Each path below is one point turned by a fixed rotation once a step. After each direction that follows a path, write how fast that rotation turns it, in degrees each step (0 if it stays still).
Each turn is a multiple of 5 degrees from 10 to 175, or 0.
Each row of a path follows its step; steps can be skipped.
Path 1:
step 1: [ -6 -35   8 -16  11  12  27   5   9 -21  -6  12   7   3   8   5   6  -5
 -11 -17  16  -7 -14 -15  20  -3   6   4 -13   1   6  -2  12  -1   7  -7
   2 -20   8  16  10 -25   9  20   7  18   3  -8   7  -4   6  -8  -1 -16
   3 -12  14]
step 4: [  6 -17   2 -11  -6   1  20  -7   0   3  -4   3 -15  -3   0  18 -11 -32
  -5 -19   6 -12  -3 -18  -1  18  -9  -7   1  -5  -5   3   4   3   7   4
  19 -22 -11  42   6  12   2   2   4  14  19   3   3 -10 -11   6 -13 -22
  -2   0   4]
step 6: [ 17  -2  22 -20  18  -1  -2  24  13   8   7   6  22 -18  -4   4 -10  10
   0   0   9 -23  13 -15 -15  -3  12   3 -12  -2  -7 -19  -5   5  -7  -8
  -6 -12   6  20   6 -11 -14  14  12   6  -8  -6 -12 -24 -21 -11  -3  -4
  -2 -17   0]
step 7: [ 10 -22  -2 -18  15  13   8   6   9  -9  -5  10 -12  -4  -1  -8  13   2
   2  -7  17 -34  -6 -15 -12  14 -22 -22 -11  -4  18 -16  -6  -9  -2  -6
  12  -4  -2  17  19   5   5   1  -2  21  19  -9  -9  11   9   1   8  -2
  -8  18  13]
step 8: [ 21 -28  -5 -26   2  18   8 -22   7 -12   8   6  -4   6  -9  15 -12   1
  -1  -4  -2   5  -8 -18   2   7  -4   3   0   1 -16  26  13  -7  -4   0
   2 -24  -4  24   2  10   9   5   5  15   6 -15  11 -20  -1 -12  -9 -15
  17  -1 -13]
step 9: [  7   8  42 -20  11  10  12  18  10   9 -25 -10  13  -8  -5 -11   3   3
  -3  -3   8   1 -24 -13  -5 -11   6   9   3   6 -13  -3  -8   1  -7  13
   6 -14 -23  24   0   9  -7  10   2  17   7   4  11 -11  -2  -1   0 -13
  -5  -9  13]
step 11: [ 13 -28   0 -19   4  33   9   8   4   1 -14   5   8  -1  -9  12   7 -16
  -8 -14  13  -6  19 -16 -10  15  -8  -3  -6   0  -5   0   7  -6  -5  -5
  26  -7   7   9  22   7   8  14  10  24  -5 -27 -15   8  -7   7  -1   5
  -5  -1  -1]
step 13: [ 16   7  10 -20   9  12  -5   2   9 -12   4   4   5   3  -8  -9  -2  10
  -3 -19  22 -23 -19 -18   1  -2   8  11  -3  -3  -9  -6 -12   7  12 -20
  -3 -22 -20  35  -6   0 -22  10  -5  19  10  11   0  -3   6   4   3 -12
  -7  -6  11]
step 14: [  1 -30   9 -17   9   0   8  19  -6  14   9   0 -18   1 -17  -2  -2  -5
   3  -7  13 -18  -6 -30   3   8 -11  11  -2   0   7  -7  19 -22  -5  17
   2 -18  -8  12  10  10  19   2  13  11  -4  -7   7 -20 -13 -10  19  -3
 -13   6   3]
Speeds:
[-2  2 -2  2 -3  2 -1  2  0  3  9 -2 -2 -2 -1 -4 -6  0 -1 -3 -1 -7  1 -5
  2  0  1  1  2 -5  6 -3 -1  0 -7  2  2  2 -1 -1  4  1 -2 -3 -2  3 -5 -6
  2  0  2  3 -5  1  0  3  0] | 100
[-4 -2 -3  4 -4  2 -2 -1  2 -5  0  2 -4  3 -2 -3  1  2 -3 -1 -3 -6  2 -1
  5  5  0 -1 -1 -5  1 -1  1 -1  7 -2  4  1 -1  2 -2 -2  5  7  1  3  3  4
  5  1 -5  1  1 -1 -3  1  0] | 115
[-6  0 -2 -1 -3  1  0 -5  0 -3  0 -2  0 -2  2  5  2 -9  2  4 -2 -3  1  0
  1  3 -4  0  3  5  0  2  0 -2  0  1 -1 -1  1  6  9  1  5  3  1 -1 -4 -3
 -4  2  2 -5 -2  2 -1  4 -1] | 100
[ 4  0  5  4  2  4  2 -4  0 -2  6  2 -5 -1 -1  0  5 -3  0  4  4  0  3  6
 -4 -2  1  2  0  1  5 -8 -1  0  1 -2  1 -2 -4  5  1 -1 -3 -1 -4 -2 -4  7
  0  0 -2  0  1  0 -1  3  1] | 110
[  1   5   4  -3   1  -1  -4   1  -2  -4  -1   4   5  -2  -2  -6 -10  -3
  -1   3  -1  -5   2   1   1  -4   1  -4   4   4  -3   0  -1  -6   2   1
  -1  -1   3  -1   2  -2  -4   2  -4  -1   6   3   0   0   0   2   0   2
  -3   4   1] | 110
[-5  5 -5 -6  1 -6  5  0  5 -4  0  3  3 -1  3  2 -1  4 -6 -1  2  0  0  3
  5  4  1 -2 -3  0  2 -2 -3  2 -2  0  2 -1 -4  3  2  1  0 -4 -1 -5  2  3
 -3  0  0  2  1 -3  0  0  8] | 120
Path 2:
step 0: [ 23  -3  -6 -10 -28 -21  10   7   1  14  -1  -3  30  -3  -9   3   4   0
   6  -4  -2  21  -5  20  -1   6   3  -8 -10   7   5  -7   4  10  -2   9
   4  12  10   4   7   6   0   5  -9 -23   4 -12  -8 -20  -3  20 -15   7
   9  -8  12]
step 3: [ -8  14  15  -8  11  -5   7   3  20  14  19   2  12   1   2 -10  26   5
 -11  15 -12  13   6  -7   3   1  -4  -1   2 -21  -7 -21  10  12 -24  12
   7  13  -6   6 -16 -12  -4  -1 -13  -4  16   5   6 -17   7   6 -10  12
 -11 -12   7]
step 4: [ -4  -4   2  -1   4  -4  11   1   5  16   0  12  -6  -5  -9   3   8  -3
  -3   0  -8  13  24  -8   5 -13  10   0  -1   3   0 -17   5  -9 -14 -27
  26  20   5 -16   4   1  -2  -5  13 -16  -9   0  10  10   2 -23 -22  22
   2 -11 -11]
step 5: [-16 -11  16  14   8  -9  15  -9  -6   0  15  14 -11  -9  10  -6   2  -9
   4   6  -7   5   4  20 -10  10 -15   6  14   8   0  -7 -12 -18  -1   0
   8   6  13 -29 -13   3   2  -8  15   2   4 -17  -1 -18   1   4 -22 -11
  10 -17  13]
step 7: [-11  -1 -18  19  13  -4  17   1   5   5  16  -9  -6  -9   8  19   4 -12
  -2   4 -15  -4 -11  -4 -13   2   2  -1  -9   2 -20   1   4  -2   5 -10
  20   7  11  -3  18 -17  22   0  -2 -25 -13 -11  -9  -4   0  22   4  13
 -12   1 -13]
step 8: [  7   3  -4   3  -4  -8   5   4   1  15   9  10  -2 -21  23   7   5 -12
  -7  -1 -15  17   0  10  -5  -9  11  -3   6   0  -5   2   2  32   0  -3
 -13   0  -8 -41  10  -4  15 -19  -6   6  -5  -1  -8   5  10   9   3 -16
  10   6  -8]
step 9: [  7 -22  19   8  -3   2   0  26   6   3   8  -9   7 -24  13   5  31  -4
   1  -5  13   6  -3   0   1   7  -3   3  -9   5   8 -14  -5  22  16   2
   6  -9   6   7  16  -5  16   5  -9 -10  -4  -7  -5  12   8 -21  -1 -14
   5 -22   5]
step 12: [ 13   0   2  14   1  14  14   4 -17   4  16   5 -19 -16   8   6  13  11
  12  22  -3  21  13  -1  13  25   7  -2 -17  -6 -10 -21  -8  -1  -5   7
   2 -17   5  -2   2  10 -12   0 -12  -2   6  16  22   1 -13   0   8   3
  -7  -6  -2]
step 15: [ 15  -1 -12   1 -14 -26  13  19  -2 -14  -6   3   4 -18   9   2   6   4
 -13   7   3  22   0  11  -9   4  -1   6   3   3  -7  -5 -17 -12  -8  19
   3  15  -1   3   2   0  -7   5  26 -16 -15  22   3  -3 -16  13   6 -14
  -7   9  -9]
Speeds:
[ 2 -7  1  4  4  0 -2  3  6  1 -4 -4 -3  3 -1  4  2  0  3  1  3 -1  3 -4
 -1  1  5  4  1  0 -1 -1  0 -3  2  3  2  2  3  1 -3 -1 -1 -6 -6 -3 -1  2
  2  9 -1 -1  1  2  6  3  0] | 140
[ 5  1 -7  4  0  0 -1  4  3  0 -4  3  0 -4 -6  2 -3  2  0  3 -4 -4 -5  3
 -3  5 -2  1  4 -2 -1  2  2 -5 -1  0  2  2  4 -3  0  6  4 -2  0  5 -5  1
 -2  1  1  2 -1 -1 -3 -5 -1] | 45
[ 1 -4 -3  2 -3 -4 -1 -2  5  0  5  6 -4  5  7  1  2 -1 -3  0  1 -2 -3  0
  0  1 -2 -3 -3  2  4  4 -3 -2  0 -4 -2  5 -3  1  0  1  3 -2  4 -3 -3 -1
  5  5  0  5  1 -2 -5  1  6] | 40
[-2  0  3  1 -2  0 -3  1  2  4  1  2  2 -6 -2  3  2  4 -2  0  5 -2  0  3
  2  2  1  1 -4  2 -3  3  1  4  0  1 -3  2  0 -2 -7 -2  6  8  2  4  3  1
  3  5 -2 -3 -1  8 -1  1 -1] | 135
[-3 -1  3  3 -1 -2  6  0 -3 -3  1 -1 -6  5 -6 -1  5 -5 -4 -1 -2 -1 -3  5
 -2 -2 -2  1 -2  0 -2  5 -4  1 -9  0  2  0  1  0  1  0 -2  0 -1  3  1  5
 -1  4 -4 -1 -5  0  2  2 -2] | 40
Path 3:
step 4: [-13  10   4 -12 -17   0  -1  -5  12   1  -7  -2  14  -3   8  18   1 -16
 -15   6  22  26   7   2  15  -5  -2  -2  26  -6 -23   2   1  -6   9   4
  -4  -3   4   2   3  -6  18  15  22  -7   7  17 -12 -11  -3  -5 -13   3
   1  -2 -36]
step 6: [  1 -30 -10  10 -21  19  18  20  -3   1  -2   4  -4  -4   7  12  -4   0
 -18  21  17   8 -12  15   3   1   2  23  -2  -4  -4  18  19  -7  -8   2
  -2   7  -9  -2  -2   1  -1  10   1  -5  17   9  -5  -8 -18 -14   5  14
  15 -20  -5]
step 8: [  5   4 -23   5   0  12 -32   1   5  -9 -29 -10  15   2   0  12  10 -18
 -15   7   7  13 -14   6   0 -11  10   9   9   8  -6  11 -15 -19  22 -13
   3 -13  -2   5   3   1   0  11  -5   2  -3  -9   7  11  -8 -19   6  15
   8 -21  -5]
step 10: [  5  -9 -13  13  -4  28  -4   4  -1 -11   7 -22  -7  -6  -5  -5   3 -12
   3  -6  24   9  -7   9  -2 -24 -23  -2   7  13  10   7  20 -10   1  -2
 -12  10   4 -14  11  14   7  -2  22   9  -3 -22  -1 -10   2 -12  -6  30
  -1   0 -13]
step 11: [ -8   3   4 -11 -19  19  -9 -13  -1   9 -13  -8  13   6  -7   1  11 -37
 -15 -17  18  12 -11  -7   9 -11   0  18  14  12 -13  -2   4  -6  -9 -15
 -13   8  -1  -3  -9   4  19  -6   8   1 -12   3  -6  -7   3  -8 -14  23
   4  19  -4]
step 12: [  1   7  -1  13   0  16  -9  -1  17  -6 -25   9 -21   3 -10  -9  25  -2
 -21  -1  -2  13 -17  11  17  10   7  10   9   2  11 -11   6 -16  -2 -14
 -23   9  10  12  -6  19  25  12   4   5  -1   2   8 -15   8  -4  -2   5
  19   6  -2]
step 13: [  0   6   9  -3   3  16  16   1  -6  -5 -13  18 -23 -26 -13  11   3  -3
 -21  20   5   6 -13  27  -1   2   1   6  10  21  -1  21   6  -9 -13   2
 -12  11   5  -5  -5   7   5   4  19 -13   3  -1  -3  -9 -13   3  -9  19
  11  -2 -15]
step 14: [-12   6   1  10  -6  13  15  -8 -16  -4 -10   0 -23  -4 -32  18  16 -11
   1   1  -7  23 -12  10   2 -23   1  -3  23  11 -17   6   4 -11 -17  -3
   2  -6  -3   6   5 -10   0   4  -2   8  -4 -15 -13 -21   7 -12 -21  -1
  -3  -7  -1]
step 15: [ 11  -5  -1  11 -12  23 -10  -9   8  -4  -5  16   6   5 -17   8  18  -1
 -26  16  -8 -11 -12  -8   7  -9   1   6  16  10 -15  19  -6   0  -6 -29
   4  -7  -9   5  -1 -12   9  13  -6   6 -11  -3   4  -7   9 -22  -7   1
   2 -23 -19]
Speeds:
[ 0  0  1 -3 -3  7  5  0 -4 -4  5 -2  0  0  1  0  2  2 -2  1  2  0  3  6
  0 -7  4  0 -2  0  0 -4  0  1 -2  0  2  6 -1 -4  3  0 -1 -4 -8  2  0 -1
 -6  4  3 -6  0 -2 -2  3  0] | 95
[-3 -2  0 -5  1  2  2  4 -1 -2 -3 -2  4  5 -5  4  2  2 -1  2  0  3 -2  3
 -4  2 -5  7 -2  2  1 -4 -1 -4 -1  3  5 -3 -3 -4 -1 -3  2 -1 -1 -4 -4  3
  5  3 -2  5 -4  4 -2  0  4] | 140
[ 2 -2  3 -2 -1 -1  1  0  0 -3 -2  0  4  2  4 -3  7 -4 -3  1 -5  0 -3 -4
  4  2  4 -3  2  0  0 -4 -6  3  4  3  6 -4  0  5  1  5  7  4  1 -1 -2 -1
 -1  4  2 -4 -2  1 -3  1 -1] | 100
Path 4:
step 1: [-12  15  -8  -6   8  -6  15   7   4  15 -18  11  14  -4  -6  -3 -11   6
   3  -9  -1 -15 -12  -3 -20 -17  15  18  17  -1   2 -21 -11   0   0  -1
   0   2  15   4 -11 -12 -32   5 -19  -9   0  -8  -4   7  -8   7   9  20
  -5 -14  -1]
step 3: [  8 -12 -24   6  19   1  -5   9   7 -13  -6   6  10 -20   2 -15   9  -2
  -1 -32  -8  -2  -1   5 -11  19  -6  -7   1  19   3 -24  10  12   8 -21
  10  -7  19  11   0  -2 -10  -2 -11  -1 -10 -11  -3   5   2   1   4   4
 -20   0   6]
step 5: [  7   6 -20   4  -9  -6   2 -17   1  -9 -10   9   5 -10 -15   4   4  -9
   0 -21 -14  -3   1  -8  22  -9   3   5   6  -2   6 -14  -8   1   2  -2
 -16 -24  25  -8 -12 -16 -16   6  20  -2   8 -17   3  29 -14  -2   8   6
  -2  -7   1]
step 8: [  6 -11 -19  -7  25   9 -20   6   5  -2 -12  -3  10 -10 -21 -13  -6  -8
  10   1 -13  11   5  -8   3  -6  -1  17   0   9  -1  -3  14  13  -1  11
  -5   1   9  -8 -12 -18  -6   5   5  -7  -2  -2  -8   2  -5  27   8  33
  -4 -10   9]
step 10: [  2 -12 -21   3   3 -13  10   1  -1   1   7  23   4 -10  -9 -16  -5  -3
   1  -4   8  14   2   9  -1  18 -10  12  -3   7   8 -20   7 -12 -20  -8
 -18  -4  -3  11  -1  -8 -13  15  23  -9   3 -12   2   8   4  -9 -25  23
 -16  -5   4]
step 11: [  3   9 -25   8   1  22 -13   7  -7  10  -7  20  -8 -18  -9 -19   7 -15
   7 -23  -8  11  -3  -2  -9   3  12   0  12   6   0   3  -1   7   2  -6
  -1  -5 -10  24 -29 -12 -15   4 -12  -4  -8  -5   2  24   7  -7   5   8
  -3   1   2]
step 12: [ -3  13  11   5   6  -6   1   5   3  25   1   1  10 -16 -23 -15   2  -8
  -6  11 -21 -15 -13 -12   2   8  -4   5  21  23   6  -5  -4  -7  -7 -10
 -18 -18   1   5  -5 -20  -3   1   5 -13  13  -4 -13   3  -1   1  14  20
 -17  -4  -4]
step 14: [  5   0 -16 -13  17 -26 -21  11  -7   7 -13  21  -1 -15   2  11  -2   9
   9 -17   6 -10 -12   6 -17  10   1  -3  22   0  19 -21   0   2  -4   6
  -7   5  -2  10 -11 -15  -9  20  -3   6   1  -5  -9  -7   6   9  12  13
 -14   1  -1]
step 15: [ -2   6  -9 -36   3  -2   3   4   5 -11 -15   3  -1  -5   4 -14   2   1
  -1 -10  -6  -6  -8  -9 -13   3   5  -2  -5  -4 -14 -11  12  -4   0 -19
  -5 -16   5   8 -13  -6  -2  -1  10 -16   1  -7 -11  25   6   1   1  36
 -11 -19 -20]
Speeds:
[-5  2  0  2  1  2  3  6  1  1  3 -6  2 -3  1 -1  2  3  0 -3 -3 -1  1  2
 -4  7 -4  3 -1  0 -2 -3  1  0 -5 -2  5  4 -1 -3  6  2  0  3  5  1  3 -4
  1  2  1 -1 -3 -9 -5  1  1] | 110
[-5 -2  2 -4  4 -6 -1  0 -2  0  1  5 -5  0 -4  1 -1  3  0 -5 -3  0  8  0
 -2  2  4 -2 -2  4 -5  7 -2 -3 -1 -7  1  3  2  5 -2  0  1  2  0 -1 -2  2
  3  2  2 -4 -2  0  0 -2  0] | 85
[  3   5   0   0  -3   2  -1   3  -8  -3   4  -3   4  -2   0   0   1  -1
   2   2  -1   2   1   1   0  -2   2   1   5   3   3   1   1  -2   0   1
  -3  -5   1   0  -2   0  -1  -2   2   0  -4   4   4   4  -3 -14  -4  -2
  -2  -1   1] | 60
[ 2 -3 -4  0  4  3  2  0  3  0 -2  1  3  4  0 -3  1 -2  0 -2  1 -1  3 -5
  3 -3  1  2  3 -4 -2  3  4  6 -1 -4  9 -1  3 -1 -2  4 -8 -3  2  0 -3  1
 -4 -4  0 -2 -7  2 -2 -2  3] | 145
[ 2  3 -6  3  2  2 -5 -3 -5 -8 -3  3  2 -1 -1 -3  2  1  3 -4 -3  5  2 -1
  4  1  3  2 -4  0  2  2  5 -4  2 -2  0  2 -1 -2  0  2 -1  1  2  2  1  0
  6 -2 -1  6  4 -4  1  2  5] | 135
[-2  0 -4 -1  1 -3 -5  1 -2 -3  3 -9 -5  6  2  5  2 -2 -2  3  4  2  4 -1
 -1 -1  1 -1 -2  0 -1  1 -2  5  2  3  0 -4  2 -7  0 -2  0  5  5 -1  0  1
  2  6  3  5 -2  4  1  0  2] | 35
